In the rows, 128 means zero.
The rows below fall into families. The same turns and mirrors carry the whole set onto itself and the rows of a family onto each other. For each named row, which other rows are in its family? Write them in the order they are listed.
These 32 rows form 4 families of 8 rows each.
zug: [130 148 114  85 123 136 137 175 145 124 129]
motas: [122 141 100 129 107 106 122 160 142 121 116]
sesa: [136 149 113  92 127 142 120 122 139 126  91]
dovop: [146 132 138 138 131 125 125 166 123 108 144]
lig: [152 138 111 125  99 136 142 143 123 141 135]
sapi: [126 137 123  85 130 133 135 174 137 129 132]
lov: [156 145 148  96 135 150 137 132 127 116 128]
Reru: [155 141 126 148 126 123 122 125 128 117  97]
Laluv: [127 152 134 107 152 126 116 154 141  96  97]
kad: [147 139 131 142 131 123 129 173 135 118 143]
Pilin: [122 143  91 126 114 119 118 164 149 120 106]
gita: [158 127 111 116 100 141 143 139 127 134 129]
Mikeg: [160 145 151 108 144 146 131 133 126 123 129]
Seno: [125 138  97 133 111 116 119 168 145 119 110]
Dozu: [143 136 142 136 136 121 135 173 132 113 139]
nadi: [127 159 133 111 152 114 110 158 135 102 103]
bamom: [127 154 137 107 153 122 115 160 151 101 110]
sele: [130 150 107  93 119 137 119 127 138 128  90]
san: [162 145 145  98 145 149 132 137 120 115 117]
tizo: [138 154 106  89 121 131 130 131 140 128  88]
luz: [128 154 138 113 150 118 112 154 147  97 103]
kolud: [159 150 149  99 141 147 131 130 126 122 122]
Falot: [150 141 132 147 128 126 120 122 119 112 103]
keme: [151 143 126 149 135 122 118 129 132 113  96]
vot: [156 134 106 127 105 143 134 136 124 143 126]
Vorel: [159 149 121 143 122 122 119 124 125 107 100]
fope: [137 155 103  95 115 141 122 125 132 124  92]
zomi: [153 138 139 139 134 125 131 171 131 113 142]
lopus: [129 148 120  84 127 139 128 174 141 125 135]
Benik: [123 145  97 136 117 112 121 165 137 120 104]
pob: [156 134 109 119 103 144 139 144 123 145 130]
luze: [132 145 117  85 123 143 131 166 143 131 140]

The rest of the family of Falot: zug, lig, lov, Laluv, Dozu, fope, Benik
The rest of the family of zomi: Reru, Seno, sele, luz, kolud, lopus, pob

The rows below fall into families. The same turns and mirrors carry the whole set onto itself and the rows of a family onto each other. For each named row, which other rows are in its family? Write them in the order they are listed.
These 32 rows form 4 families of 8 rows each.
fove: [138 117 133 109 117 115 138 128 122 120 136 106 114 167 139 133 143 139
 148 123 117 104 121 102 136 110 116 115 132 137]
kiteg: [128 131 125 135 119 123 104 132 129 111 127 121 139 125 122 146 104  81
 129 149 129 127 110 144 151 129 119 131 144  99]
vulet: [134 146 130 117 124 101 129 145 117 113 136 116 126 166 150 145 119 133
 139 125 110 119 128 104 124 145 143 117 151 134]
gagok: [142 121 104 132 149 138 155 126  98 113 119 146 129 147 128 119 133 165
 132  97 134 130 140 136 146 115 119 143 114 127]
lok: [134 137 134 115 111 119 133 127 122 116 143  99 126 165 129 121 125 108
 143 132  96 107 114 111 139 123 122 113 122 128]
rezig: [143 134 104 126 142 138 152 125 105 118 134 132 151 141 102 102 108 135
 118 114 109 132 125 150 138 124 119 137 109 109]
gafi: [141 163 120 128 149 138 107 127 110 111 119 146 137 108 151 135 122 116
 129 132 172 138 132 136 111 148 132 106 122 118]
rike: [144 153 122 122 137 148 111 117 115 113 127 132 142 104 133 120 121  96
 127 144 159 129 122 147 114 135 115 102 108 109]
bukab: [142 163 121 127 142 143 108 124 111 109 123 140 142 106 143 128 117 100
 127 139 163 136 128 143 112 146 125 104 115 112]
nes: [145 135 120 116 148 142 113 112 120 128 124 138 127 108 137 126 144 140
 132 129 184 126 121 132 115 113 108 103 114 120]
zof: [144 144 120 120 153 137 110 119 117 126 120 145 127 109 148 134 141 144
 132 126 187 132 127 129 112 125 118 106 121 124]
rakip: [147 134 122 114 142 148 115 109 121 127 128 131 132 105 128 119 140 124
 131 137 174 123 118 139 116 112 101 101 107 114]
verut: [137 124 134 112 113 120 136 124 122 119 141 100 119 166 131 124 136 122
 147 128 107 103 115 108 140 112 114 114 123 133]
fipi: [124 119 124 134 142 111 100 126 133 133 119 136 111 135 140 155 136 146
 140 121 166 129 109 117 159 107 121 137 149 122]
Zaf: [129 118 125 128 120 126 107 121 136 124 133 114 136 125 111 137 114  92
 129 148 132 121 100 142 153 110 107 129 137  99]
gik: [145 131 103 133 146 132 155 141  93 100 118 150 143 143 134 130 114 151
 124 107 125 136 149 144 132 140 133 144 132 119]
tada: [129 109 125 124 126 122 106 115 141 135 132 116 126 128 111 136 128 115
 133 139 145 119  96 133 157  96 101 129 136 106]
dad: [138 121 132 111 122 108 135 135 120 119 134 113 113 168 148 143 141 149
 146 121 123 109 126  99 130 119 125 117 144 139]
Tasat: [132 153 131 119 119 105 128 141 118 112 140 110 131 165 142 136 113 116
 137 129 100 119 122 108 128 148 142 116 141 130]
mego: [142 122 105 129 147 141 154 120 103 120 126 139 132 146 115 108 130 158
 129 100 127 129 130 139 150 109 114 140 104 123]
los: [135 133 130 114 125 102 133 142 118 116 133 117 119 167 152 148 132 147
 142 121 120 115 130  99 124 134 137 117 152 138]
Sutol: [143 125 104 133 149 134 155 135  94 105 116 151 134 146 136 129 125 161
 129  99 133 133 148 138 139 129 127 144 125 126]
Par: [122 133 124 141 141 109  98 136 126 120 114 142 115 134 151 163 126 134
 139 122 162 134 118 118 156 126 134 139 156 122]
lafan: [141 155 119 126 153 135 107 125 112 118 117 149 130 109 153 138 132 135
 131 126 182 137 131 130 111 138 128 106 124 123]
Gopuv: [142 128 104 127 145 141 153 119 106 122 133 133 141 143 105 101 120 146
 124 107 117 129 123 145 146 113 113 139 102 116]
dubov: [145 136 102 131 143 132 154 140  95 102 124 144 152 140 123 125 103 138
 118 113 114 137 144 150 129 144 133 141 130 111]
zasib: [122 141 124 145 135 112  98 141 122 108 114 141 124 132 151 164 113 111
 136 131 150 137 123 128 153 141 138 139 157 116]
Fafi: [133 149 133 118 115 113 128 134 120 114 143 103 131 165 134 126 115 106
 139 133  94 115 116 112 134 138 133 114 130 127]
pofe: [144 137 102 128 141 135 152 134 101 110 131 137 155 141 110 113 101 132
 115 115 108 135 133 152 131 138 127 139 120 108]
Nam: [125 141 125 142 125 118 101 139 123 104 120 132 134 128 140 157 104  89
 132 142 136 133 118 138 151 142 133 136 152 106]
Ged: [127 110 124 127 135 117 104 117 139 140 127 125 116 132 123 144 137 138
 137 127 159 121  99 123 159  94 107 132 140 116]
zatok: [146 142 122 118 137 151 114 111 119 120 129 128 139 104 126 117 130 105
 128 142 164 124 119 145 116 120 105 100 104 109]

The rest of the family of Zaf: kiteg, fipi, tada, Par, zasib, Nam, Ged
The rest of the family of gik: gagok, rezig, mego, Sutol, Gopuv, dubov, pofe
The rest of the family of zof: gafi, rike, bukab, nes, rakip, lafan, zatok

The rows below fall into families. The same turns and mirrors carry the whole set onto itself and the rows of a family onto each other. For each named row, which other rows are in its family? Write them in the order they are listed.
These 40 rows form 5 families of 8 rows each.
fosi: [116 159 136 148 147 108 130 123 116 119 156 126 116 125 118 130 132 101
 163]
ril: [135 107 131 109 158 115 129 137 158 139 149 129 115 110 127 120 137 133
 129]
Dunev: [139 137 135 114 155 129 136 136 165 101 160 124 115 123 130 130 124 134
 138]
tisef: [121 139 103 111 124 128 139 176 132 153 124 130 138 118 147 107 130 112
 141]
nezu: [102 120 130 136 113 126 145 126 148 130 110 139 140 117 115 106 103 106
 120]
leseb: [127 170 111 112 113 114 142 173 138 119 136 142 141 106 146 128 110 124
 141]
tonu: [131 160 122  99 119  96 135 156 133 118 128 118 143 100 149 120 111 135
 140]
mugal: [126 130  93 108 122 116 144 165 133 141 119 145 135 110 143 115 135  99
 139]
gosa: [128 133 108  94 132 131 144 176 129 133 120 140 125 104 140 113 122 114
 144]
Gatu: [129 166 128 151 136  98 114 121 118 122 137 128 126 124 113 119 137  95
 148]
gadi: [118 170 128 146 136 108 110 115 125 122 153 121 123 123 121 125 139 103
 150]
dup: [108 129 136 121 121 116 141 101 137 152 143 137 141 114 129 127 119 107
 106]
Vif: [100 130 141 122 128 124 148 108 127 153 147 127 131 109 127 112 112 102
 114]
lagim: [153 125 137 105 152 108 114 144 150 130 130 129 114 123 126 128 128 144
 130]
Mes: [123 143 101 103 129 129 148 171 130 145 139 131 140 114 139 111 136 112
 151]
gugi: [135 140 117 115 147 121 154 129 165 104 157 132 104 106 133 138 138 119
 132]
pemub: [133 164 113 107 119 114 131 171 139 122 131 135 128 103 143 130 118 149
 142]
Tufo: [106 129 121 143 117 123 134 121 124 132 108 138 130 121 107 102 105  97
 129]
furo: [ 98 121 135 132 125 123 149 134 127 123  99 143 119 126 114 111 101 110
 142]
fud: [117 138 116 101 125 110 136 174 119 143 123 148 135 103 146 109 124 120
 153]
Tas: [131 158 132 167 103 132 129 147 138 132 136 147 115 116 108 132 135 122
 150]
Dogev: [138 131 126 103 145 140 161 145 158 114 158 137 103 110 120 130 129 129
 139]
Pifet: [143 119 131  99 155 118 112 134 149 139 136 135 112 133 129 129 130 133
 134]
Gipa: [125 167 134 153 134 103 122 125 126 130 162 147 116 108 112 132 142 103
 149]
kifi: [142 117 126  93 150 114 126 136 148 140 151 119 126 112 138 125 122 140
 131]
siga: [142 139 133 113 145 130 155 134 159 115 163 131  96 103 131 137 124 128
 139]
Vir: [115 129 150 131 123 133 131 103 124 152 139 138 138 122 111 123 113 104
 119]
mabut: [118 162 117 107 109 108 134 159 133 109 132 120 133  92 146 122 114 134
 149]
migu: [142 145 121 106 159 131 145 141 158 116 158 119 115 112 140 131 135 124
 152]
zem: [105 133 148 115 132 123 139 107 126 141 135 149 137 127 121 116  99 103
 118]
zubak: [125 150 136 161 106 138 127 140 130 139 147 144 126 120  98 130 144 122
 144]
zugo: [126 151 127 162  95 118 123 144 138 126 138 147 125 103 114 138 145 127
 134]
mezof: [122 163 132 156 133 107 133 104 129 122 147 136 113 110 106 125 132 104
 154]
Vedu: [108 165 142 161 102 126 129 132 126 129 134 134 128  98 108 127 135 124
 143]
firu: [113 130 140 131 121 110 144 113 135 118 100 139 119 111 108 108 103 106
 133]
rebi: [131 109 144 108 156 119 119 142 137 141 144 124 120 132 130 132 124 141
 133]
telun: [ 98 139 144 123 114 132 156 109 125 148 147 136 140 110 114 116 114 112
 120]
Mobun: [116 161 133 115 112 109 141 168 126 116 135 128 136 105 147 133 108 146
 153]
gisi: [117 150 136 167 112 116 120 144 131 117 141 136 126 105 110 119 144 124
 160]
fezat: [108 120 136 125 110 119 137 121 134 125  99 149 116 111 110 111 101 112
 135]

The rest of the family of Tas: tisef, gadi, Vif, Pifet, siga, mabut, fezat
The rest of the family of Tufo: gosa, pemub, kifi, Vir, migu, mezof, Vedu
The rest of the family of rebi: fosi, mugal, dup, gugi, furo, zugo, Mobun
The rest of the family of gisi: ril, Dunev, nezu, leseb, fud, Gipa, zem

The rows below fall into families. The same turns and mirrors carry the whole set onto itself and the rows of a family onto each other. For each named row, which other rows are in its family? Write them in the order they are listed.
These 16 rows form 4 families of 4 rows each.
valug: [ 98 117 138 124 138 124 117 112 141 117 106 161 126 136 151 123 112 109
 129 132 134]
Neku: [132 117 108 107 155 123 154 113 119 144 101 150 144 129 115 128 127 142
 119 127 112]
Movaz: [131 125 129 111 164 119 131 107 132 156 105 157 141 124 117 126 112 130
 117 138 119]
kav: [ 88 124 123 104 128 134 120 116 147 112 101 150 118 141 142 117 110 119
 132 127 123]
vuk: [136 113 114 115 152 122 144 111 129 148  99 139 125 119 113 118 122 143
 107 117 102]
lipet: [127 163 144 110 102 108 127 141 119 116 136 101 115 143 130 120 123 115
 134 152 130]
sadu: [ 94 121 128 108 132 136 134 108 134 102 105 144 126 149 152 117 124 117
 141 119 127]
tobi: [129 127 115 100 150 118 144 108 133 148  99 157 135 115 122 136 121 140
 110 126 106]
mamo: [153 160 111 147 127 133 139 138 124 130 145 119 133 110 140 157 127 129
 109 135 114]
kudeg: [101 118 134 111 123 120 123 112 144 103 107 135 118 150 145 106 115 117
 122 113 121]
vem: [118 170 138 120  96 116 136 145 114 120 140 107 136 129 125 117 112 128
 131 134 127]
sored: [121 155 146 118 105 118 130 137 109 119 139 102 122 148 136 119 129 113
 115 139 148]
poga: [164 152 108 148 133 130 128 138 114 130 134 120 117 114 141 149 125 131
 117 139 105]
rur: [117 166 135 114 104 126 131 147 117 121 139 102 121 135 129 127 116 120
 130 150 146]
buk: [158 146 107 153 136 138 135 132 114 138 147 116 123 123 128 137 135 126
 103 131 119]
Liv: [144 154 114 151 119 141 134 147 116 125 138 113 135 103 131 141 119 128
 120 124 101]

The rest of the family of Neku: lipet, sadu, poga
The rest of the family of buk: vuk, kudeg, sored
The rest of the family of valug: Movaz, vem, Liv

The rows below fall into families. The same turns and mirrors carry the whole set onto itself and the rows of a family onto each other. For each named row, which other rows are in its family? Write them in the order they are listed.
These 30 rows form 5 families of 6 rows each.
Rep: [180 135 118 136 117 176 140 127 109  93 161 110 150 119 109 119 123 123
 121 139 137 138  81 116]
Buba: [141 123 115 125 123 145 126 141 152 124 138 128 121 124 112 121 168 155
 110 152 158 112 117 140]
Semus: [148 124  74 125 122 144 108 138 128 152 124 132 111 136  97 133 150 143
 104 158 148  93 128 117]
zoza: [164 118  71 126 115 148 122 142 133 145 116 116 100 133 100 127 157 146
 109 145 142  89 130 105]
mapig: [147 105 103 124 115 138 119 141 141 113 135 120 109 127  91 110 161 154
  94 153 150 102 123 146]
gifan: [178 140 115 140 136 162 125 132 135  86 155 134 135 135 114 129 165 141
 115 144 157 139  97 138]
ribo: [184 123  91 135 108 177 136 134 100 126 147 101 140 123  91 123 102 115
 117 142 127 113  85  97]
tad: [180 128  68 135 112 159 129 139 114 146 125 108 111 134  92 127 117 121
 119 142 135  85 119  82]
pufi: [188 149  85 148 120 174 135 132 104 113 143 109 128 130  92 121  98 112
 128 142 132 109  95  90]
remeg: [143 107  89 123 113 145 121 145 141 158 129 121 113 126  96 126 145 148
 105 156 149  88 120 117]
lafi: [192 137  85 139 113 179 134 140  95 116 153 107 126 124  98 129  95 119
 118 140 136 114 104  91]
Zimib: [188 150 113 145 122 179 134 131 108  85 163 119 134 116 110 122 113 129
 117 139 145 136  97 117]
buza: [166 145 114 136 136 164 124 131 131  81 139 130 121 124 111 112 161 156
 122 143 148 135  99 139]
kamuf: [171  94  81 124 103 142 121 147 140 143 129 111 109 129  77 121 141 134
  94 143 142  92 120 115]
gapud: [187 110  81 131 108 152 128 148 126 143 138 107 132 124  75 129 117 111
 105 136 131 105 105  85]
kemis: [153 133  98 130 133 143 112 138 145 119 139 143 119 133 111 133 176 151
 107 151 159 117 119 134]
refib: [182 139 100 140 117 164 133 144 111 113 152 111 155 119  86 128 107 111
 115 141 129 131  98  85]
vime: [153 119 102 131 130 154 114 142 147 113 136 138 103 114 109 127 166 164
 104 153 156 114 127 138]
fulo: [179 156 109 147 131 179 132 128 113  81 150 120 131 124 103 111 121 129
 131 141 138 134  86 118]
lik: [159 150 119 140 126 160 133 139 117  83 160 118 156 118 100 117 124 133
 115 152 137 139 100 114]
Ves: [197 138 102 144 132 178 133 128 106  84 154 113 145 135 106 122 128 119
 118 142 143 134  84 126]
rika: [165 109  75 127 105 163 127 142 113 159 132 106 120 126  86 124 112 126
 109 150 133  88 102  97]
sek: [193 127  78 138 122 178 129 126  90 117 140 104 134 136  94 123 102 111
 110 146 130 106  94 107]
vagab: [178 114  64 129 112 168 128 148 109 146 135 109 107 127  91 134 111 130
 108 147 137  95 123  89]
doz: [159 107  74 124 121 154 118 148 135 145 126 126  99 123  96 135 148 153
 100 152 144  96 134 110]
seki: [141 134 120 134 123 147 126 138 131  83 152 121 134 122 103 110 152 154
 106 158 148 128 114 146]
dez: [162 137 130 133 126 159 135 134 135  89 155 122 140 120 119 120 156 144
 117 146 152 137 100 138]
rutug: [169 140 120 141 132 167 122 132 133  83 155 136 122 111 116 121 150 152
 112 145 155 135 109 140]
lefi: [168 123  62 129 118 159 118 134 100 149 126 113 118 134  89 125 113 121
 106 155 135  87 116 102]
Bamar: [157 126  98 125 125 151 117 138 141 112 123 128 105 128 110 118 181 163
 110 146 151 112 118 132]

The rest of the family of lefi: Semus, gifan, kemis, Ves, sek
The rest of the family of vagab: lafi, Zimib, vime, doz, rutug
The rest of the family of seki: mapig, kamuf, gapud, refib, lik
The rest of the family of pufi: zoza, tad, buza, fulo, Bamar

The rows below fall into families. The same turns and mirrors carry the whole set onto itself and the rows of a family onto each other. For each named row, which other rows are in its family? Write them in the order they are listed.
These 40 rows form 5 families of 8 rows each.
folon: [155 154 119 117 154 114 128 130 123 122 148 105]
Zuvo: [144 139 116 122 139 119 150 143 121 126 163 108]
zado: [122  93 122 121 112 129 111 129 130 145 118 124]
zon: [146 149 124 111 124 126 114 113 126 102 127  97]
lagef: [133  98 114 134 136 119 129 134 134 156 151 138]
muziv: [123  98 125 140 132 123 119 132 121 154 131 137]
lev: [145 107 111 126 108 122 111 115 125 159 116 140]
monon: [146 152 129 105 151 127 129 117 138 121 152 109]
pel: [134 120 114 114 112 124 100 102 132 146 127 151]
ribi: [143 114 115 123 125 124 119 114 135 170 130 146]
buti: [143 143 129  86 121 132 136 121 128 105 120 113]
Dos: [152 149 121 108 131 118 126 125 137  89 130 121]
Moze: [131 110 109 122  96 120 110 119 124 148 129 148]
tizib: [131 121 118 117 126 122 115 108 136 158 142 160]
futi: [150 151 124 111 144 116 142 129 139 100 142 128]
Resef: [141 140 131 120 117 121 143 132 100 102 119 119]
nir: [153 138 117 114 134 128 149 150 117 102 137 117]
fimuk: [156 148 124 105 140 134 133 130 126  96 128 117]
Baked: [156 140 119 111 128 130 136 140 116  92 125 112]
doko: [157 144 112  83 147 123 136 132 127 117 149 124]
nug: [144 141 125 114 115 121 136 138 122 113 129  89]
mazi: [144 134 112 127 110 117 134 140 107 105 139  98]
Kur: [134  99 112 108 131 131  91 118 140 146 125 129]
gep: [149 105 108 131 135 102 123 128 116 154 133 152]
losi: [136 110 126 100 112 123 116 108 145 146 108 135]
lepa: [142 148 127 132 134 114 145 138 115 119 141 101]
zovi: [146 116 116 119 118 127 106 106 136 162 117 144]
vovar: [131  91 110 137 108 117 113 131 121 138 125 127]
tenan: [149 107 108  98 137 115 118 117 144 158 134 145]
takad: [134 107 121 120 121 127  91 107 137 133 114 128]
Pina: [145 107 110 128 111 122 123 123 126 168 127 143]
norok: [130 111 113 125 110 120 126 122 125 159 142 155]
redi: [154 145 124 108 146 132 145 138 126 105 140 122]
dage: [154 139 111 119 144 109 143 140 101 112 145 130]
Muvi: [134 112 126 116 147 129 108 110 151 151 138 138]
pak: [153 149 116  98 132 121 118 127 131 112 135  92]
Renor: [135 108 127 133 108 113 124 116 115 142 105 142]
mida: [151 139 114 115 116 113 140 138 129  89 132 117]
Lodu: [148 140 119 119 131 112 154 143 132 101 144 125]
vove: [134 105 118 126 150 123 102 123 130 155 138 141]

The rest of the family of lev: ribi, nir, fimuk, Baked, zovi, Pina, redi
The rest of the family of muziv: folon, zado, nug, Kur, lepa, pak, vove
The rest of the family of takad: Zuvo, zon, lagef, monon, mazi, vovar, Muvi
The rest of the family of buti: Resef, doko, gep, losi, tenan, dage, Renor

